The rows of R fall into 3 groups, and each row is roughly a mix of its group's hidden directions.
R (139 x 13):
[[  6  -4   0  -4  -7  12  12   6 -11  19  25   1   8]
 [ 11 -17  -7 -22  -5   7  19   6   1  -9   5  -3  -8]
 [ 10 -19   0 -18  -5   1   9  12 -11  -5   5 -12 -17]
 [ -8  -2   3   0   9   3  12   5 -10  18  28   2   9]
 [-26  -3   4 -10   9   4  -5  -4  23   9   4   6  -1]
 [ -4 -13  15 -14  10  -3   7 -11  12 -12  11  -1  18]
 [ 13   7 -18  13 -17   7   9  -4 -14  -8  11  -1  -8]
 [  1  -6   3  -8 -25   1 -21  -5 -12 -12   2   5 -11]
 [  2   5  -4   8  22  -6  26   2   8   8 -11   3   8]
 [ 13  -1  -6  -8 -22  -4  21   1  -2 -13  -3 -14   6]
 [  5   2  -5   7 -12   2 -27  -1 -17   8   2  -3 -17]
 [  4  -3  -4  -1   7   8  28   0  12   2   6 -19  11]
 [ 10   2   5   3   3 -15 -14  -9   2 -15 -26   7  -2]
 [ -3   3   2  11  23   4 -18   0   4  17  -4  17   3]
 [ 12  -4  -4  -9 -23  -5   9   3 -10 -13  -8 -18  -8]
 [-14  16   3  21  11  -6 -18  -4  -1  11  -7   2   7]
 [ -8  -7  -4  -8   3  13  14   7  -2  16  25  -8   8]
 [ -3 -13   4   3   3   9  30   1   0  -7 -13   2  14]
 [ -8   6   2   7  20   2 -17 -11  10   8  -4  22   5]
 [  0   0  -3  -3  -6  -1  22   3 -17  13  22  -5  11]
 [-27   1   9  -4   7  -3  -5  -4  17   5  16  11   2]
 [-28   5   7   2  -1   4  -7   0  15  14  14   7  -5]
 [  5   9  -2  13  -6  -6 -15   1  11 -12 -26  -2 -11]
 [ -1   4 -17   5  -2  -3  -5  16  -8  12 -24   2 -14]
 [  7  12 -19  14 -18   9  -4  -1 -13  -1  14   1  -9]
 [ -1 -15  -1 -21   1   7  19  10 -12  -8  13  -6  -5]
 [ 21  -5  -2  10 -11  -9   9   7 -16 -14  -7 -14   4]
 [  2  12  -7   3   1   2 -20 -12 -24  10  11  -9  -3]
 [  3   1  10 -20  22 -10   9  -2  21   4  -5  -2   2]
 [ 25  -6 -13  -1 -11   3   3   2 -17 -10 -12 -11   0]
 [ 28   1  -9   7 -12  -2   4  -6 -19  -8  -5  -5   0]
 [ -4  -5   8 -15  13  -3  20   1  23   0  -1  -9  10]
 [  5   2 -10 -13 -25  -2  18  -9  -8  -8   1 -11   4]
 [ -3   3 -15   7 -19  -2  -8  21 -12   5 -13  -2 -12]
 [  7  12  -2  12   9  -4  -2 -11 -20 -22  13   0   3]
 [  0  15   7  22  -5  -9 -23  -9   4   8  -9   2   2]
 [ -9   8   2  17  16   1 -22   3   4  18  -3   8  -6]
 [ 21  -5 -10   2 -17   2   2   6 -25  -6  -6  -8   2]
 [-11  18  -1  20   1  -1 -19  -9  10  11  -7   4   5]
 [  4  -2  10   2  22   1  24   7  14   9  -7   2   8]
 [  6   0 -12  20 -22   4  -4   7 -11  -7  11   2 -14]
 [  7  10  -4   2  16  -2  26  -1  15  11  -5   0  11]
 [ -7  -1  -1  -3 -17  12 -28  -3 -15   1   9  -7  -2]
 [  0   5  -1   2  19  -9  26  -3  14   7  -2  -8  13]
 [ -4  -7   3  -4 -20   6 -30  -1 -11  -4   4  -4  -6]
 [-20  -1  11  -7  11  -2  -2   3  20  14  11  14  -2]
 [ -2  16   3  21   2  -8 -18  -3   5  -2 -21   4   1]
 [ -8  -1  15 -17  20 -17  10  -9   8   6  -3  -6   6]
 [ -9  -6  10 -18  11  -9  -8  -2  18  10  -5 -19   5]
 [ 25   5   4  13   7  -5   7  -6 -10 -11  20   3  -3]
 [  4  10 -17  13  -3 -12  -5  15  -6  -2 -19   0 -17]
 [  4 -11   1 -11  -4  10  14   3  -5  14  28   0   3]
 [ -1 -10  13  -8   6  -5   6 -16   6  -5  24   9  15]
 [  3  -9   4  -7   3   9  10   7 -14  18  24  -3  11]
 [  3 -10   5  -4   4   4  22   7  24  -3 -10  -5  14]
 [-13 -11  16 -16  18  -7  -7   8  15   4  -8  -3  -4]
 [ -2   7 -22  13 -15  13  -2   5 -11 -13   1  14  -4]
 [  0   2  -3   2 -17 -10 -28  -1  -8  -7   8   3 -14]
 [-11  10   1   2  -3 -14  -5 -18 -24  -6   9   8   8]
 [  1  -4   1  -6   2   3  15   4 -19  18  23   0  11]
 [-14 -13  10  -8  11   2   3 -13   7 -10  20  -3  16]
 [ -7  -7  18 -25  12  10  -5   5  12   1   9  -6  -3]
 [-26 -14  -2  -5  -2   3  -1   5   8  24  -6   0   0]
 [-18  -8   9 -12   3  -8   3  13  16  14 -16   6   5]
 [  7 -15  -7 -22  -4   5  24  -1   1  -7   9  -4   6]
 [ 17  -4   0 -10 -22  -8  15  -5  -6 -14  -4 -10   7]
 [ -5  13  -3   2  10  -7 -24  -4 -19   3  14   4 -12]
 [  0  -2  -2  -9 -18  -3 -28 -10 -11  -9   6  -7  -5]
 [-14   4   3  11  25  -1 -14   1  -1  16   4  12  -5]
 [-13  -7  -7 -15  -7   0  -4   8  18  13 -22   3  -3]
 [ 13   5 -12  13 -28   1   2  -2  -5 -13   4  11  -2]
 [  1  12   4  19   0  -3 -27  -3   1  10 -16   1   1]
 [-12   5   7  11  23   4 -21   3  -2  10  -2  13  -1]
 [  5   7  -2   0  21  -2  27   4  14  11  -7   4   1]
 [  9  10   0   9 -12  -4 -15  -7  11 -13 -25   2  -2]
 [  8  14 -10  16 -12   7  -5   9 -14  11 -12  -5 -15]
 [  9  -6  -2 -14 -23   0  11  -1 -11 -10  -1 -21   4]
 [-25   6   5 -13  11  11 -11  -5  14   7   7  10   0]
 [ 19   9   5  12   9  -7   3  -3  -7 -20  21   1  -2]
 [  1  -5  14 -13   0  -4   4 -20  13   0  16  13  13]
 [-11   6  -6  -1   4   4 -32   0 -16   5  -5   5  -8]
 [-29   7   2  -5   3   7 -10  -2  17  13   4   8  -4]
 [-21   2  12  -6   9   3  -3  -9  17  11  15  12   3]
 [  4   9   4  10  -3 -18  -9 -11   6 -16 -21   9  -6]
 [ -9  12   3  11   8 -11 -17  -8   4 -12 -21  10  -6]
 [ 12  13  -7   7  -3   5  -1  10 -17   6 -26  -5  -8]
 [-17  -6 -11 -10   5  -6  -5  11  15  13 -18   8  -8]
 [ -8   5  -4   8  21  -6  24   3  10   9  -8   0  11]
 [  5  -2 -11  30  -3   2   4   8 -19  -6  -1   7  -8]
 [ -8 -17  -5 -28   4   9  12  -7  -1  -4  11  -4   3]
 [ 21  -7  -6   8 -10  -8   6  13 -21 -11  -3  -9   1]
 [ 10  -6  -2 -13 -20  -7  15  -1  -7 -16  -4 -18   0]
 [ 15   6   8   6  15   2   6 -18 -10 -14  18  -1   6]
 [  9   0   4  -4  -4  -2  28   1  23   4  -7   1  10]
 [  1   3  -4  -4 -30  -4 -21  -5  -4  -3   7   0 -11]
 [ -7   1  -4   9  24  -5  18  11  15  11  -8  -3   3]
 [ -6  -4   8 -11 -14   5 -29  -2 -11  -9   8   6  -5]
 [  0   1  -2   8  21  -2  20   7  16   5 -12   3  14]
 [ -5   3   8  15  26   4 -12  13   3   6  -1  16   0]
 [-16  -5   3  -8  -5   0  -1  24   2  16 -21  -1   1]
 [-26   9   3  -5  10   7 -10  -8  13  12   9  13  -4]
 [  8   5  -8  17 -10  12  -7   4 -19  -6   5  18 -10]
 [  1   5  -1   5  16   1  22   7  21  11  -2  -2  14]
 [ -6 -13 -14 -21   3   6  23   3   2  -1  12  -1 -10]
 [-15 -10  -4  -1  -8  -3   1  20   7  17 -20  -6  -4]
 [ 28   5   7   7  14   7   9  -4 -16  -2  11  -1   0]
 [  6 -10   2  -6  -4  13  15  11  -3  12  26  -5   7]
 [  4   3 -16  10 -12   2  -6  19 -15  11  -7  -1 -17]
 [ -6  -6  14 -20  19  -7  -2  -2  15  10  -7 -13   5]
 [ -4  -7  16   1  13 -10   9 -14   8  -1  22   8  11]
 [ -8  -8  11  -3  19   6   6 -20  13  -3  14  -6  11]
 [-13  -8 -12 -11  -3  -1  -4  11  13  12 -25  -1  -6]
 [  7   2 -11  23  -7  14   6   3 -23  -3   2   9  -5]
 [ -8   1   1   2  23  -1  25   4  10   9 -11   1  10]
 [ 23  14  -1   7  -1   3   0 -17 -14 -16   7  -1   1]
 [ -7  -7  -1  -3   1   8 -24   0 -23   1  -3  -6 -17]
 [ -5   4  -4   7  18  -5  30  -1   6   6  -3  -4  13]
 [  8  -3  -7  -3   1  12   9   3  -7  26  17   3  15]
 [ 22   3  -8  12  -8  -7   3   5 -21 -15  -6  -9  -2]
 [ 25  -4   1   8  -6  -5  10   2 -21 -13  -2 -10   7]
 [-19   4   2   8  25   7 -16   2   3  13   1   7   5]
 [ 14   7 -12  21 -26   0  -1  -2  -6   1  -3   8   2]
 [ -3  -2   1  -1   2   7  22  17 -12   7  24  -2   3]
 [-14  -3  13 -20  10 -13  -3  -7  14   5 -11  -4  13]
 [ -6  13  11  25   9 -13 -14   5  -7  10  -3  -2   3]
 [-12  -5  -7 -10   2   8  13   3 -12  18  24  -4  -2]
 [-11   3   2   2  24   1  25   4   4   8 -10   7   7]
 [ 18   1  -6   9 -12  -6   3  13 -25  -8  -9  -7   0]
 [  3  -2  15 -24   7  -7   5  -3  24  -1   5  -5   5]
 [ 18  -4  -6   6 -21  -6   4   2 -16 -14  -8 -12   5]
 [  1  -3 -10  20 -10  11  -9   4 -25  -6   2   5 -11]
 [-14  -4  -1  -2 -21  -1 -26   2  -9  -5   8   0 -12]
 [ -7   3   3  14  22   3 -14   7   4  17   5  16  -9]
 [ -3  -8   1  -6   4   6  18  12 -14  12  25  -5   4]
 [-13  -9  -7 -12 -15   0  -4  13  10  14 -21   1  -2]
 [ -6  -6  14   1  13  -9   8 -19  12   1  19   7  11]
 [-17  20  -1  24   3  -5 -10   6   4   2  -7  -1 -10]
 [-12  -5  -2  -2   8   7   9  13 -12  18  23  -9  -3]
 [-14  -8   1 -12   0   4   1   9  13  22 -21   2   0]]
Here is one row of each group, with its name. Which group are the others in?
[ -3  15   9  22   3  -3 -22  -5  10   1 -11   6   8] : <95>
[-27  -6   0  -2   1  -9  -2   9  12  20  -8   9  -1] : <32>
[  4  -1  13 -20  19  -8  17  -6  14  -1   7  -6   3] : <125>

[-11  17   3  19   7  -2 -22  -7   3   9  -9   9   3] : <95>
[-12  -7  11 -11   7   2   0 -15   6 -10  23   4  15] : <32>
[  7   2   5   4  -2 -19  -7  -8   7 -21 -23   1  -5] : <95>
[ -6  10 -17  -5 -17  12 -13  -7   1   9 -20  -1  -9] : <32>
[ -1  11  -2   7  -7  -2 -12 -12  18 -17 -21   7  -1] : <95>
[-22   4   9  -9   7   5  -6   4  23  13   5  10  -4] : <32>
[-21  -8  -2 -10  -5   0  -3  12   6  23 -14   8  -1] : <32>
[ -3  -1   8   8  26   1 -13   1   4  13   4  19   3] : <95>
[ -9  -1 -12  18 -15   8  -6  10 -17  -8   4  10 -13] : <125>
[-5  1  2 10 20 -1 27  8  7  4 -8 10  7] : <125>
[  3   8 -17  13 -23  12  12   1 -12  -1   3   9  -8] : <125>
